In the rows, zero is written as 128.
Each path below is one point turned by a fixed rotation once a step. After each direction that follows a path, write how fast that rotation turns it, in degrees each step (0 if it stays still).
Each turn is a multiple of 5 degrees from 10 to 175, or 0.
Each row of a path follows its step; steps can be skipped.
path 1
step 6: [127 129 139 124 123 135 135 131 126 121 127 142 121 142 133 125 133 116
 124 117 128 130 123 124 129 127 120 121 124 131 135 117 127 130 134 130
 125 125 131 124 125 117 130 121 132 126 139 127 125 112 119 123 124 138
 123 132 124]
step 7: [118 120 129 126 119 134 136 131 130 128 131 138 130 145 127 116 125 122
 120 132 125 133 124 134 134 128 124 128 119 125 145 130 128 128 131 131
 125 133 129 129 126 127 120 123 134 120 143 125 130 127 136 132 118 129
 133 139 130]
step 14: [135 133 137 126 130 134 127 130 127 141 131 135 131 130 136 145 128 136
 134 122 128 138 127 130 117 132 120 133 131 131 125 121 130 119 135 140
 130 130 127 124 128 128 132 122 149 130 131 123 124 129 133 128 125 121
 118 132 130]
step 25: [123 122 125 128 121 131 124 139 131 133 130 139 129 132 126 117 118 131
 138 129 140 138 125 130 134 124 123 128 111 124 129 125 129 126 137 113
 134 127 130 132 126 129 123 122 132 117 142 120 129 129 124 134 137 129
 127 127 125]
step 27: [132 135 135 113 133 132 119 129 135 126 128 129 119 121 112 141 122 129
 122 133 124 121 121 144 136 137 124 129 131 121 133 133 139 123 127 133
 138 124 121 122 133 131 133 129 126 125 134 125 127 131 130 131 133 124
 123 132 131]
step 28: [127 126 139 124 133 132 125 126 120 124 129 134 122 130 119 130 117 131
 134 134 132 131 121 140 141 135 123 123 144 122 114 131 127 125 127 130
 141 119 124 135 126 119 136 124 136 135 129 133 125 131 133 135 134 130
 120 123 134]
step 30: [119 138 139 131 124 118 120 130 131 132 122 132 121 124 133 111 136 132
 128 127 126 136 130 133 122 127 125 126 121 122 128 138 129 127 132 130
 125 127 123 121 136 131 123 129 141 131 128 122 126 142 136 135 133 129
 128 145 126]
Speeds:
[131 128 128 126 130 127 126 132 129 126 126 126 125 128 130 130 127 128
 127 129 125 128 128 128 127 129 126 129 131 129 130 128 127 125 130 128
 126 127 125 128 126 125 126 126 128 130 130 128 132 128 127 126 126 129
 130 129 127]
85
[125 129 129 127 128 127 127 128 128 129 127 129 126 129 128 126 132 129
 129 127 128 130 129 124 129 128 130 128 124 129 132 130 128 129 131 127
 127 129 127 128 127 124 125 128 129 130 130 131 125 127 129 128 128 129
 126 125 127]
60
[126 133 130 129 129 128 126 128 131 129 127 126 126 129 130 127 127 130
 130 130 128 128 129 126 130 130 130 124 131 127 127 129 126 128 127 128
 125 126 129 129 130 129 130 130 128 129 125 130 128 129 128 126 128 126
 130 129 129]
40
[128 127 128 129 129 127 130 126 126 129 128 128 126 129 129 129 127 130
 128 129 126 132 128 128 129 129 127 127 127 127 128 124 124 129 126 128
 129 128 126 130 129 131 125 126 130 129 127 130 128 133 131 132 124 127
 127 129 127]
155
[126 129 129 129 126 128 129 127 130 127 125 128 131 127 130 126 126 129
 126 131 130 129 131 130 126 127 125 129 127 126 130 130 126 127 125 126
 128 130 128 128 128 128 125 129 127 128 129 128 129 129 128 128 131 129
 131 128 124]
80
path 2
step 4: [119 125 127 125 138 149 139 121 133 126 128 131 130 124 129 121 137 114
 147 126 131 135 121 119 135 122 132 123 135 126 125 125 134 121 130 132
 128 116 124 126 130 134 125 121 136 124 126 128 131 124 136 129 132 122
 122 126 127]
step 5: [142 129 137 133 127 124 132 133 132 122 121 137 135 134 132 136 128 137
 131 132 123 120 126 124 120 129 120 134 131 130 119 124 136 132 135 129
 121 127 122 129 116 119 117 135 134 119 125 119 140 136 135 128 127 134
 120 132 140]
step 10: [130 125 126 124 134 137 127 132 127 131 125 127 126 131 125 124 120 117
 131 127 133 128 131 122 137 125 131 133 125 128 114 149 143 117 124 134
 121 130 119 140 118 127 139 124 132 129 122 120 132 134 129 129 126 116
 128 130 119]
step 17: [124 135 125 122 122 118 129 138 133 131 126 117 131 133 119 122 134 121
 135 119 137 125 125 125 121 128 117 128 122 127 125 139 122 123 123 137
 124 130 117 127 120 124 129 129 131 130 123 122 132 136 133 136 130 113
 127 144 139]
step 18: [134 127 130 131 139 131 115 135 123 118 133 129 141 125 119 138 133 125
 120 137 134 113 126 140 125 127 130 134 133 130 132 118 138 124 128 131
 130 127 130 128 131 129 141 122 128 130 128 119 122 134 122 137 129 124
 117 123 119]
step 21: [137 125 125 123 130 124 127 139 142 126 122 122 121 134 141 135 139 123
 134 123 134 130 125 126 127 140 126 117 122 120 126 140 133 121 133 136
 125 123 127 123 132 119 131 130 126 128 127 125 124 137 117 131 122 114
 134 135 132]
step 26: [145 130 130 124 129 129 128 127 115 128 127 134 135 130 127 134 132 121
 132 120 124 126 121 134 120 132 135 122 140 129 127 127 121 123 118 116
 124 135 123 130 118 127 138 136 131 144 125 136 123 124 137 124 122 116
 126 128 133]
Speeds:
[129 126 131 128 128 131 127 126 126 129 128 126 130 126 127 129 129 128
 130 128 128 127 129 129 129 128 129 130 130 124 129 131 127 128 131 128
 125 130 127 129 131 128 127 126 128 129 127 128 125 129 130 126 131 128
 128 128 123]
175
[128 128 128 127 127 127 128 128 128 130 129 127 130 128 126 128 125 131
 128 128 131 128 127 123 128 130 127 127 135 130 128 129 129 127 130 129
 128 131 129 127 126 129 126 129 127 125 127 131 130 128 127 129 127 129
 129 129 126]
125
[131 132 128 130 128 130 128 126 127 126 132 126 130 129 126 125 125 128
 126 128 127 126 125 129 128 128 123 128 127 128 128 129 128 130 129 129
 129 129 126 127 128 127 128 126 131 126 130 127 126 128 128 129 131 127
 129 126 129]
60
[130 130 129 128 125 129 129 127 126 126 125 129 127 127 127 127 128 127
 129 129 131 131 128 128 130 125 127 129 129 128 128 131 124 126 127 128
 128 125 128 129 124 130 129 126 129 128 128 131 129 127 131 128 127 127
 125 128 130]
115
path 3
step 0: [133 126 130 135 131 144 116 118 123 130 132 134 129 119 130 129 123 132
 122 125 125 135 134 122 130 131 130 120 138 124 136 132 130 130 133 134
 131 120 129 128 125 123 135 132 133 134 119 130 128 108 118 113 123 121
 130 124 128]
step 2: [136 125 127 117 131 134 121 125 119 141 132 119 122 124 136 128 124 119
 120 120 123 133 126 126 135 127 126 125 132 140 129 119 130 140 130 133
 141 121 131 129 133 120 129 135 124 128 127 125 118 120 119 126 125 120
 135 115 133]
step 9: [131 126 118 125 130 124 137 119 121 134 131 133 133 125 125 128 130 118
 114 133 133 125 126 137 135 130 141 132 122 124 133 118 138 129 121 121
 133 131 122 115 123 128 131 138 131 130 130 123 119 131 116 124 121 126
 134 116 120]
step 11: [130 123 126 128 128 134 127 125 121 124 127 131 137 141 118 121 122 122
 122 134 130 121 128 139 126 126 140 121 139 115 132 127 124 120 133 129
 139 124 123 115 125 120 145 135 130 124 128 128 129 135 122 125 122 119
 135 125 128]
step 13: [135 128 125 122 144 132 117 114 134 125 132 135 137 129 128 119 121 118
 130 125 135 121 140 129 128 123 138 119 135 125 123 129 129 131 132 119
 129 119 129 123 132 125 132 132 130 137 128 120 123 127 121 130 124 119
 142 127 120]
step 14: [129 124 125 134 127 138 134 122 115 140 137 119 138 131 124 125 127 126
 136 129 115 130 135 128 132 123 134 124 123 128 122 134 121 136 121 130
 124 126 125 129 134 127 129 139 121 117 124 119 139 132 124 121 119 113
 121 132 131]
step 30: [129 134 133 136 134 129 127 125 121 127 131 126 135 130 128 134 128 124
 129 134 121 140 135 122 125 120 136 108 127 125 125 141 127 128 129 139
 124 124 125 124 136 114 126 134 117 131 125 124 133 131 126 114 124 122
 134 134 119]
Speeds:
[128 127 126 127 129 127 124 127 126 128 126 130 126 129 127 125 126 126
 125 127 126 128 127 129 128 133 129 125 132 127 130 125 128 128 127 126
 129 126 127 128 129 128 127 129 129 127 128 128 128 127 128 129 126 129
 124 126 128]
160
[128 130 128 125 129 128 126 128 130 128 131 126 127 126 129 127 127 127
 127 124 130 127 128 128 128 127 131 130 127 131 127 127 130 130 125 125
 126 127 129 129 126 129 128 130 126 128 129 124 127 131 128 130 126 128
 129 125 129]
95
[128 128 133 125 127 130 130 130 125 127 129 125 126 131 128 127 126 129
 127 131 128 127 127 129 129 130 129 129 129 128 126 128 127 127 128 129
 132 128 131 128 128 129 128 129 126 124 130 127 126 131 130 126 128 127
 127 129 129]
110
[129 127 130 129 129 128 125 129 130 127 133 124 126 127 130 126 128 128
 128 126 128 128 126 128 124 127 129 129 131 125 130 126 126 129 131 130
 129 130 128 128 129 127 129 126 129 130 128 128 126 129 127 130 125 128
 128 132 127]
65
path 4
step 0: [123 132 120 135 138 135 130 135 139 122 128 124 132 132 135 135 129 122
 126 129 130 121 128 126 128 129 130 123 131 125 136 126 137 136 127 131
 127 136 128 126 129 117 120 119 124 123 125 122 123 117 137 130 131 128
 119 118 124]
step 7: [125 122 125 133 136 121 127 128 125 121 118 116 131 131 132 122 119 139
 122 128 126 132 123 131 126 117 132 122 127 127 118 132 131 134 125 131
 121 128 137 129 136 129 116 132 124 130 124 124 136 128 119 120 125 119
 127 123 130]
step 10: [124 118 133 132 137 123 119 130 125 131 137 127 125 131 124 121 119 121
 128 117 122 113 132 116 132 137 129 132 130 132 116 126 130 127 127 131
 122 124 125 126 127 126 130 128 130 129 132 129 128 131 117 140 123 134
 129 125 128]
step 12: [128 122 125 133 127 120 126 129 128 124 128 120 126 131 127 121 126 142
 128 136 138 127 125 118 138 133 120 135 117 126 136 128 127 128 119 131
 129 117 125 125 119 128 124 125 122 128 132 123 124 118 129 131 124 125
 124 116 122]
step 13: [131 126 129 122 127 133 115 127 131 126 129 132 127 135 124 117 123 129
 123 133 123 115 138 139 128 132 133 131 129 126 137 137 133 129 125 129
 133 132 120 124 129 137 131 127 125 117 127 129 134 131 130 117 135 125
 125 138 129]
step 15: [127 127 129 122 134 149 132 124 128 128 128 129 121 136 135 126 123 130
 127 118 123 130 127 129 122 135 127 132 119 130 133 127 126 121 128 129
 135 119 119 124 140 126 124 133 132 127 130 133 134 126 127 136 120 118
 137 131 125]
step 21: [131 119 128 126 127 118 138 129 139 136 126 130 118 134 125 129 128 130
 126 130 138 122 131 123 140 131 138 133 130 130 133 118 137 128 128 125
 122 118 131 126 128 130 133 123 125 132 135 138 128 125 127 138 124 127
 119 134 132]
Speeds:
[129 130 129 127 127 129 129 130 130 126 127 127 128 126 130 127 128 127
 130 125 126 128 130 128 128 128 125 123 130 128 131 130 132 128 128 131
 126 129 124 126 125 130 129 128 126 127 129 128 126 130 126 130 129 129
 128 127 131]
80
[130 126 126 127 127 128 125 128 127 127 130 127 123 126 127 125 124 126
 127 127 128 129 128 128 130 128 127 126 127 127 128 132 127 127 130 127
 128 126 127 128 131 129 129 127 128 127 131 129 127 125 128 127 126 126
 127 128 126]
10
[126 129 129 127 125 128 127 128 130 129 127 129 127 127 127 130 128 128
 126 127 131 131 128 132 130 126 131 130 130 127 128 128 128 126 130 126
 128 125 131 127 126 130 132 125 125 127 127 128 127 130 126 128 129 129
 130 129 129]
145
[126 133 130 127 126 128 128 127 129 128 130 129 127 131 127 128 129 130
 127 130 129 130 129 128 126 127 131 126 129 125 126 131 129 127 128 127
 127 131 127 131 128 128 125 125 130 129 130 131 128 129 129 128 128 126
 126 128 128]
155
[127 128 127 125 130 126 128 123 126 131 129 126 125 128 129 129 131 127
 126 130 131 127 130 127 130 127 126 126 127 126 127 128 129 131 127 131
 129 126 131 129 127 128 127 130 127 130 131 128 129 128 126 129 127 130
 127 125 129]
160
path 5
step 8: [137 135 116 122 141 124 140 138 128 122 127 126 120 129 125 141 126 133
 133 132 126 123 126 129 126 129 127 123 121 131 133 131 135 122 131 138
 139 135 132 128 124 139 138 126 136 125 128 131 124 113 133 124 119 137
 117 138 133]
step 9: [131 138 143 132 124 132 118 129 131 135 133 125 147 129 136 133 132 121
 121 138 131 129 136 134 126 136 125 116 130 133 129 118 122 132 125 136
 132 131 128 131 129 131 130 130 123 146 126 130 138 128 125 139 134 137
 123 132 126]
step 11: [130 135 130 124 135 129 129 139 131 129 145 126 112 133 126 130 138 117
 120 133 124 119 137 124 137 138 137 139 121 133 132 123 136 122 123 124
 126 126 124 135 128 130 124 130 123 133 135 137 128 124 122 128 117 133
 124 140 133]
step 14: [130 126 134 132 108 125 128 125 136 124 143 117 126 129 127 125 136 124
 116 138 134 131 132 133 137 135 136 127 120 121 128 127 127 121 130 129
 139 134 115 124 117 123 124 126 136 133 119 129 130 136 125 130 121 135
 135 131 126]
step 15: [127 120 124 118 135 121 122 136 130 122 122 132 120 150 131 130 118 132
 132 119 125 140 129 128 131 124 124 121 123 128 135 133 124 130 133 132
 131 133 132 130 117 121 138 117 118 135 123 125 116 130 131 137 133 122
 129 128 120]
step 26: [128 126 131 130 124 131 126 125 126 117 126 128 131 132 127 136 123 135
 139 138 122 123 125 122 116 119 127 123 117 137 122 124 132 121 126 122
 143 127 124 130 121 139 133 133 113 124 136 121 128 115 124 128 124 139
 119 138 133]
step 27: [141 143 136 122 137 128 130 126 137 151 131 130 128 123 126 125 132 126
 125 133 130 119 120 120 140 131 130 122 122 128 132 124 133 131 128 135
 129 134 127 130 122 130 124 127 129 146 129 136 132 136 127 139 128 128
 128 136 134]
Speeds:
[129 128 125 131 129 129 128 129 126 127 131 125 128 125 129 126 129 129
 124 128 127 129 130 127 127 128 130 131 125 128 128 129 125 130 131 125
 128 129 128 127 124 127 129 129 128 129 130 129 127 129 129 127 129 127
 131 126 130]
100
[129 124 124 129 127 129 130 127 126 128 127 130 128 128 130 130 127 128
 128 130 129 128 129 127 131 129 127 131 124 126 128 126 128 129 124 128
 128 125 128 129 127 127 130 130 128 125 130 129 128 125 129 128 128 131
 127 132 129]
140
